(in the rows, 128 means zero)
which system made each run
path 1, z369 (8 x 26)
[[140 148 160 156 134 136 119 157  71 106 148 109 140  71  97  93 133 127
   89 159 120 177 159 158 162 140]
 [125 107 107 125 145 122 150 126 147 189 131 109 116 164 141 181 158 171
  153  74 190 117 134 101 108 138]
 [ 67 148 115 144 127 104 126 148 121  85 121 117 154  55 115 111 103  77
  118 202 133 102 132 129 143 138]
 [157  95 152 100 126 138 130 144 124 163 175 106  93 134 138 151 167 203
  124  86 148 183 180 159 133 123]
 [ 70 127  61 140 161 114 132 117 116 118 108 125 144  96 139 149 146  95
  143 163 161  39  89  92 114 107]
 [110 128 185 119 102 128 120 157 116 107 145 147 152  75 110 122 156 174
  103 135 122 213 193 164 165 145]
 [137 100  72 147 182 135 129 112  89 180 148  79 109 149 166 158 157 158
  131 118 193  72 102  81 105 110]
 [ 59 164 140 138 110 107 152 166 140  87 105 153 181  34  72 137 146  93
  139 150 136 139 160 157 165 156]]
path 2, z137 (8 x 26)
[[106 114  96 106 117 149 106  83 107  99 123 152 155 135 148 109 153 130
   78 125  93 151 122 106 169 107]
 [131 162 155 139 141 151 125 130 115 178 125 120 161 101 154 144 147 143
  187 149 138  88 104  96 127 138]
 [ 76 119 128 159 125  99 132 146 122  97 106 142 152 104  98 131 125 133
   80 133 165 162 151 120 134 156]
 [128 130 100  81 124 143 139 116 136 167 173  80 119 116 158 142 156 144
  146 115 132 130 160 131 167 123]
 [ 94 122 140 144 140  99 129 172 139 106 110 146 120  85 110 153 125 120
  161 162 153  88 124 150  86 119]
 [106  93 108  91 114 135 110 102 125 100 135 154 131 137 140 128 167 160
   88 113 107 165 151 135 155 103]
 [121 142 116 124 149 146 120 122 113 158 133 114 141  99 163 143 149 124
  184 161 132  58  94 105 118 107]
 [ 76 122 155 147 114 113 119 142 126  88  90 187 170  99 101 134 143 146
  105 138 131 162 139 127 130 142]]
path 3, z280 (8 x 26)
[[136 125 128 119 121 128 116 120 149 113  97 164 116 158 126 122 117 101
  154 122  93  94  90 133  95  99]
 [143 129 147 135 116 146  97 103 110 122 119 147 143 155 154  93 110 134
   99 145  93 145 105 102 133 125]
 [169 163 151 152 129 152 141 124 113 163 115 123 142 151 108 120 140 122
  143  88 114 138 111 123 138 142]
 [108 154 159 149 106 111 133 139 154 135  99 134 156 135 121 123  85 115
  125 135 138 145 127 106 124 172]
 [155 147 142 115 109 130 140 134 141 148 158  81 107 137 130 105  92 113
  126 122 113 151 152 147 150 146]
 [130 144 138 119 111 117 137 135 172 137 109 136 119 148 123 135  97  96
  172 123 115  96 111 133 102 132]
 [138 126 143 122 106 127 101 118 137 108 127 132 119 154 147  90  78 110
  101 156  90 140 118 122 124 125]
 [176 151 146 120 120 156 130 110 133 161 127 126 126 167 128 116 131 118
  156  91  91 127 105 130 129 124]]
path 4, z67 (8 x 26)
[[160 116 164  95 108 162  84 109 110 110 139 162 121 136 164  91 136 149
  129 150  56 145 118 143 133  88]
 [153 144  98 141 146 151 124  90 116 158 103 130 139 174 142 126 136 103
  147 110 117  76  68  85 115 112]
 [133 174 172 138  90 138 123 125 138 108  90 161 171 132 103  92  99  91
  127 128  76 156 113 127 149 153]
 [178 156 159 114 120 147 142 126 153 198 144  94 118 162 147 136 118 135
  183  97 118 120 124 124 124 143]
 [126 141 117 120 103 100 149 132 180 100  93 150 110 159  82 122  92  61
  136  89  99 118 117 161 114 125]
 [156 119 176  81  89 141  99 116 163 146 147 136 109 169 180 111  96 156
  149 136  80 151 135 129 119 120]
 [168 134  81 115 135 140 138 100 131 126 117 123 102 173 114 113 132  67
  140  89  88  80  83 142 120  87]
 [125 142 185 115  84 141  93 108 158 114  87 198 162 162 149 104 100 130
  142 139  68 145 101 105 120 129]]
path 5, z280 (8 x 26)
[[176 152 120 158 142 128 166 137 122 162 128  91 109 162  82 125 126 104
  120  63 143 139 127 142 131 146]
 [ 76 154 157 116  89 110 129 134 182 121 101 155 169 113 136 133  95 109
  152 151 120 132 134 110 135 163]
 [178 126 139 129 132 129 122 141 117 144 171  70  79 146 145  95  84 125
  115 147 121 136 143 147 122 127]
 [124 145 120 106 107 124 142 121 177 129  92 164 131 158 105 140 130  86
  170  81  93 104 105 141 119 118]
 [127 129 160 142 117 134  87 117 114 121 125 129 140 138 174  90  78 131
  108 192 106 130 108  90 117 135]
 [191 147 137 126 125 150 150 124 123 150 130 119 111 168  91 113 142 113
  131  58  98 154 126 159 138 125]
 [ 90 154 155 144 105 116 123 124 163 141  85 153 175 138 144 133  88 113
  156 152 134 108  99  75 116 165]
 [180 142 157 135 117 133 123 142 112 123 158  86  98 137 114  80  87 113
   91 131 101 177 154 162 146 140]]
path 6, z997 (8 x 26)
[[118 109 160 119 122 122 103 135 147 138 124 146 122 135 170 144 111 158
  162 160 133 106 117 111  86 121]
 [144 123 112 138 132 116 136 136 112  95 135 116 107 128  87 103 121 103
   76 112 120 161 145 163 144 124]
 [121 132 124  97 125 155 117 104 131 155 126 145 146 127 163 144 165 143
  175 125 110  94 108 108 135 105]
 [128 133 152 178 131 108 120 148 113 102 108 129 127 129 108 102  80 110
   94 158 138 140 117 125 106 148]
 [136 138 109  97 120 148 150 111 136 160 141 117 138 134 120 143 180 139
  139  69 123 150 147 138 169 126]
 [111 130 140 144 133 111 110 138 139 131 117 119 123 123 157 121  75 108
  150 187 138  78  99  99  91 135]
 [140 125 145 121 111 124 145 145 133 112 126 142 121 136  78 126 150 137
  100  72 118 194 169 173 148 134]
 [129 121  92 104 143 143 110  98 122 160 150  97 119 136 192 132 131 129
  157 158 127  66  99  91 119 102]]
path 7, z377 (8 x 26)
[[151  75 121 142 163 129 103 123 109 142 125 146  84 174 158 153 143 172
  141 120 154  89  90 114  58  88]
 [ 67 143 100 120 111 129 118 109 115  72 107 158 180  79 111 107 144  91
   89 157 101 141 132 122 184 127]
 [159 128 186 128 134 155 116 132 117 199 146 123 134 134 174 152 155 202
  181 124 146 131 125 103 109 137]
 [ 97 137  67 178 162 103 154 133  97  95  96 120 143 112  72 125 131  72
   81 121 168 108 112 123 133 135]
 [109 125 173  76  90 130 132 144 173 161 157 123 137 110 155 157 146 184
  162 120 129 174 189 141 152 148]
 [151 103  88 175 191 115 124 146  65 115 134  96  82 121 111 124 135 113
  107 143 171  79  98 136  86  96]
 [ 65 123 129  73  84 121 133 119 176  98 109 185 164 104 116 153 172 141
  134 107 104 165 167 149 167 127]
 [160 105 143 162 172 144  95 135  67 162 164  85 103 124 185 124 124 181
  125 185 165  97 106  95  92 116]]
path 8, z137 (8 x 26)
[[ 67 135 105 123 130 120 136 142 116  91 123 144 158  51 100 138 172 114
  119 145 136 132 154 151 164 120]
 [ 90  92 126  84 128 131 116 125 144 157 149 136 132 112 182 176 175 202
  159 137 159 122 151 107 125 117]
 [ 65 122  91 135 152 117 120 142  97  81 125 139 150  42 118 138 167 108
  131 186 141  81 127 137 137 100]
 [ 75 102 139  82 110 142 117 115 146 139 124 181 167 110 158 177 205 204
  152 119 133 151 157 111 148 117]
 [ 68 112  83 136 165 126 109 127  84 117 145 108 149  53 165 150 161 137
  131 207 170  66 119  97 134 108]
 [ 55 130 138  93 110 133 136 132 145 118 110 187 190  63 112 176 218 168
  159 112 133 153 164 137 170 128]
 [ 59  77  91 113 156 121  99 126 104 135 165 104 134  76 203 168 159 191
  126 204 193  89 141  82 120 114]
 [ 52 145 105  99 129 135 141 141 116  94 118 171 184  15  92 164 230 119
  163 135 127 113 155 164 179 105]]
path 9, z445 (8 x 26)
[[218 135 120 154 155 133 153 143  97 138 145  84  61 175  75 102 116  96
  104  63 119 138 123 181 106 109]
 [123 145 118  61  73 129 120  94 203 107 114 153 122 164 149 102  88  66
  158 124  47 111 115 139 141 111]
 [204 132 175 176 143 147  87 128  78 128 129 120 102 172 146  66  71 126
  101 162  96 135  84 118  93 120]
 [173 169 107 109 109 161 153  88 139 144 100 145 142 184  89 108 154  75
  139  38  61 138  98 142 163 116]
 [140 160 183 138  83 123 107 117 174 144 105 127 142 184 166  83  20 100
  131 167  93 136 101  80 112 174]
 [225 157 156 157 129 148 145 134  95 138 133 108  95 180  66  81 118 102
   94  56  85 183 131 176 138 131]
 [151 160 123  72  73 129 140  96 218 155 121 113 115 200 152 108  60  63
  172  99  65 108 105 123 132 135]
 [204 139 185 171 119 129  96 138 100  92 118 131  95 175 110  49  43  92
   81 150  70 161 101 151  98 129]]
path 10, z67 (8 x 26)
[[197 167 198 145 109 128 131 157 163 144 112 125  96 167 113 100  53  85
  181 123  87 109  98 152  77 140]
 [169 128 129  73  81 135 146  96 196 152 115 146 106 226 122 125 116 117
  134  34  73 168 133 144 134 126]
 [145 147 127  72  93 134 112 108 189 119 121 141 107 156 162 102  77  59
  192 157  44  63  88 142 111  93]
 [212 126 180 131 105 156  98 101 134 128  97 175 103 232 128  85  95 122
  121  85  51 152  77 135  88 104]
 [154 174 106  69  86 171 133  61 180 164 109 136 159 191 162 105 123  72
  179  88  43 104  82  98 170 118]
 [194 178 199 145 101 142 116 135 160 126  79 169 123 180 107  80  59  59
  185 126  43  99  65 141  82 124]
 [203 158 159  83  72 158 138  80 193 184 115 134 124 250 142 105  96 117
  150  37  54 175 112 117 140 144]
 [165 180 128  73  81 140 137 106 210 128 101 142 116 172 125 102  79  17
  218 110  25  62  76 157 118  98]]
path 11, z377 (8 x 26)
[[111 118 115 134 128 122 108 107 138 112  94 158 134 163 145 121 102 110
  122 141 118  96  86  96  99 114]
 [136 160 162 127 104 148 115 118 120 129 126 132 163 120 132  94 119 120
  121 139  91 163 129 121 162 146]
 [158 145 128 143 137 135 143 122 136 172 120 104 120 167 128 134 116 113
  155 101 136 103 103 111 112 138]
 [109 145 130 136 106 104 140 142 157 106 112 123 132 126 100 110  86  84
  108 130 123 145 142 140 135 155]
 [177 128 146 104 117 142 127 129 138 155 157 102  93 153 142 117 115 135
  144 108 106 142 143 152 129 120]
 [122 127 103 131 129 112 127 123 143 101 106 138 112 146 114 114  98  74
  126 135 110  88  98 134 104 112]
 [140 135 173 108  91 140 109 118 144 125 126 149 140 146 144 103 107 138
  121 130  82 171 137 129 142 135]
 [165 147 110 143 146 147 127 111 110 153 126 102 118 159 133 107 114  93
  140 123 115  88  87 113 120 118]]
path 12, z445 (8 x 26)
[[104 100 146  96 104 107 116 131 187 155 134 128 111 153 182 158  91 160
  164 149 149 112 137 101  94 140]
 [141 128 101 165 161 117 131 147  67  86 139 105 109  95  80 101 134 100
   72 140 137 138 137 164 136 115]
 [115 120 133  64 106 150 121 111 169 156 129 159 136 131 168 162 174 159
  198 109 104 105 129 126 132 100]
 [105 122 110 190 158 101 115 138  91 101 109 112 132 120 121 105  82 106
   74 181 169 110 103  92 103 144]
 [141 136 151  89 112 163 134 122 118 143 140 155 151 105 113 143 212 167
  153  74  96 171 159 162 173 110]
 [ 89 129 101 152 136  92 135 130 160 153 115  88 124 145 159 146  61 105
  140 169 187  66 105  72  89 160]
 [132 120 164 132 121 131 119 155  89  78 131 166 131  84  74 111 173 152
   86 110 104 207 171 194 153 114]
 [123 120  83  88 138 134 136 104 164 200 157  73 108 154 196 169 127 140
  186 125 163  61 113  83 115 123]]
path 13, z369 (8 x 26)
[[109  98 113 134 158 131 111 128  96 151 153 107 126 106 168 152 161 180
  124 156 176 112 132 103 119 119]
 [ 85 139 106 147 149 119 149 152 100 110 125 124 155  57  90 150 181 121
  125 132 161 128 151 144 155 130]
 [ 93  99 141 128 136 118 117 138 117 156 153 108 138 106 166 161 150 201
  116 152 188 152 163 100 125 148]
 [ 99 134  80 151 172 120 151 150  82 123 148  85 129  58 101 146 171 114
  123 146 181  99 144 143 146 122]
 [ 66 104 147 113 123 109 132 155 143 141 141 134 147  81 145 179 164 198
  135 139 183 159 184 125 134 148]
 [102 105  73 151 183 122 125 139  66 123 167  75 116  70 140 140 164 144
   99 176 189  97 139 121 136 110]
 [ 65 124 133 115 131 121 151 158 129 136 135 137 160  51 107 185 206 174
  151 116 179 148 182 143 156 142]
 [ 78  84 102 156 171 113 106 141  74 129 161  92 129  79 172 149 146 187
   92 198 209 112 144  89 115 132]]
path 14, z997 (8 x 26)
[[128 140 124 130 141 142 135 130 103 171 167  72 144  96 152 134 147 153
  126 139 158 139 153 109 164 148]
 [ 94 129 118 142 139  95 154 163 156 124 105 128 121 104 100 163 126 105
  163 128 167  86 125 141  95 132]
 [ 92  90 134 103 114 116 113 134 135 111 150 130 123 115 150 138 134 174
   94 143 144 173 172 136 137 128]
 [138 129  96 127 165 137 132 143  92 124 151  98 107  79 122 130 161 107
  151 148 132  76 122 158 131  88]
 [ 76 105 143 138 124 112 107 134 131  95  84 197 158 113 121 151 155 156
  123 138 138 134 120 118 105 121]
 [132 130 110 142 155 142 127 127  69 136 165  79 134  88 133 113 152 142
   91 151 149 145 150 122 167 133]
 [ 88 141 119 139 144 118 149 148 141 134  97 152 152  90 103 174 168 120
  179 119 161  77 112 128 108 125]
 [ 85  94 140 138 124 104 111 143 119 112 141 122 132 108 145 132 114 176
   76 164 169 172 167 110 126 151]]

runs to name
path 15 (2 x 26)
[[163 130 136 140 129 158 126  90 117 165 100 153 147 198 129 128 157 155
  121  60 117 151  96  95 125 127]
 [129 180 122 141 110 126 135 112 146 144 119  87 150 143 136  87  57  60
  122 153 109 112 108  94 150 169]]
  z997
path 16 (2 x 26)
[[135 125  87 147 161 123 162 127 135 181 111 105 111 165 116 175 152 124
  166  73 182  74 100 108  92 126]
 [ 66 127 137 131 102  86 129 157 149  78 125 127 140  78 107 119  90 110
   84 167 143 168 176 147 146 161]]
  z377
path 17 (2 x 26)
[[152 132 135 134 154 143 132 136 116 170 130 124 116 126 134 157 165 147
  188 111 147  83 104 127  98 110]
 [ 74 116 111 150 121  95 131 135 134  87 100 146 145 117 102 129 112 119
   75 136 155 152 140 117 131 146]]
  z377
path 18 (2 x 26)
[[106  84  63 126 176 137 108 109  70 141 186  64 111  96 189 138 159 170
   91 178 183 101 138  94 144 104]
 [ 65 155 136 150 139 106 150 180 128  78  89 175 164  26  55 156 174  88
  168 145 140  93 132 178 122 122]]
  z997
path 19 (2 x 26)
[[130 134 138 132 114  96 152 151 188 144 107 123 103 167 107 144  84 107
  152  92 146 124 128 138  91 148]
 [148 124 119 117 114 117 121 133 127  99 156  94  91 136 123  84  80  98
   83 143 103 158 151 158 140 124]]
  z377
path 20 (2 x 26)
[[140 128 127 125 139 140 152 128 126 198 153  85 129 145 142 163 160 179
  138  78 177 152 158 107 144 154]
 [ 84 129  85 150 156  87 153 166 126 103 128  97 116  73  91 145 124  84
  131 157 179  86 142 151 119 129]]
  z377
path 21 (2 x 26)
[[105 136 178 142 117 124 105 137 152  93  48 244 160 130 105 142 142 119
  186 128  93  88  71 132  72 105]
 [139 105 103 144 135 148 103  77  81 148 147  97 142 181 172  99 118 174
   32 124 146 186 131  57 162 149]]
  z445
path 22 (2 x 26)
[[158 106  94 148 137 110 138 117 122 112 125 113  92 194  92 110 105 116
   54  72 138 172 133 136 123 131]
 [142 174 143  78  93 152 133 119 158 143 152 107 136 104 147 103 115  86
  179 142  64 116 137 149 171 124]]
  z445
path 23 (2 x 26)
[[117  85 132 101 130 117 112 143 139 111 133 154  93 125 140 152 151 160
  151 130 128 112 134 157  89  87]
 [117 107 104 130 141 128 104 122  90  81 135 137 124 106 131 102 136 118
   82 162 108 131 123 136 136  97]]
  z997
path 24 (2 x 26)
[[135 126 168 174 124 106 114 156 117  84  93 162 125 136  83 102  95 113
   91 138 121 161 122 150  99 138]
 [165 129 107  79 116 158 132  93 134 178 167  91 113 165 161 126 152 146
  137  81 106 147 144 125 165 119]]
  z445
path 25 (2 x 26)
[[ 91 124 183 114  75 120 117 125 160  99 100 190 175 132 113 122 133 164
   86 108  99 223 171 131 163 159]
 [163 120  75 133 181 153 128 116  75 190 186  37  95 129 180 134 145 142
  136 144 171  72 114  96 129 106]]
  z137
path 26 (2 x 26)
[[192 118 101  92 141 151 135 131 102 132 190  71  62 125 120 105 150 114
  126 104  96 135 157 199 151  82]
 [111 124 114 107 117 116 111 118 171 104  93 166 115 145 146 127  97  78
  179 156  91  52  76 124  83  93]]
  z445
path 27 (2 x 26)
[[145 120 179 119 109 124 111 141 158 142 123 144 108 156 152 130  92 153
  161 135 115 131 123 130  87 128]
 [151 128  84 143 142 127 136 114 100 106 133 100 105 147 100  98 117  89
   74 109 117 133 123 138 144 118]]
  z445
path 28 (2 x 26)
[[121 174 167  96  83 171 111  90 138 174 136 123 195 129 183 109 125 149
  149 143  87 167 138  77 197 166]
 [187 154 152 190 154 111 156 169 121 168 118  82  88 161  91 123  77  94
  148 103 163 102 103 138  74 152]]
  z997
path 29 (2 x 26)
[[121 144 158 142 151 137 124 163 104 148 141 115 135  59 140 150 152 143
  191 178 148  81 123 134 106 121]
 [ 65  90 101 122 120 104 129 123 139  89 101 172 144 121 106 155 163 151
   82 104 151 162 152 127 134 124]]
  z137
path 30 (2 x 26)
[[180 170 164 143 125 166 145 121 100 151 105 159 157 142  78 119 184 130
  141  52  86 170 118 151 157 126]
 [ 94 164 133 116  98 109 147 127 203 170 108 110 147 145 155 148  70  92
  187 138 140  83 109  84 118 170]]
  z67
path 31 (2 x 26)
[[139  64 106 115 123 110  91 101 150  90 104 171  76 214 155 117  93 128
   95 118 105 112  87 119  64  80]
 [154 190 121  95  99 175 129  85 123 121 117 141 171 125 115  80 146  62
  141 106  31 131 105 140 196 112]]
  z369
path 32 (2 x 26)
[[146 162 109 136 140 140 144 117 131 165 121 103 133 138 129 127 122  87
  174 122 124  71  92 112 124 126]
 [120 122 179 140  99 110 103 147 141  86 101 173 134 133 114 106  94 128
  105 147 104 166 130 142 106 134]]
  z280
path 33 (2 x 26)
[[144 166 113  66 119 184 123  94 125 148 135 142 154 102 155 125 191  98
  210 123  52  74  97 140 168  78]
 [154 143 178 196 124 108 111 134 143 125  62 165 128 200 117 102  44  98
  128 138 122 107  61  89  56 154]]
  z67
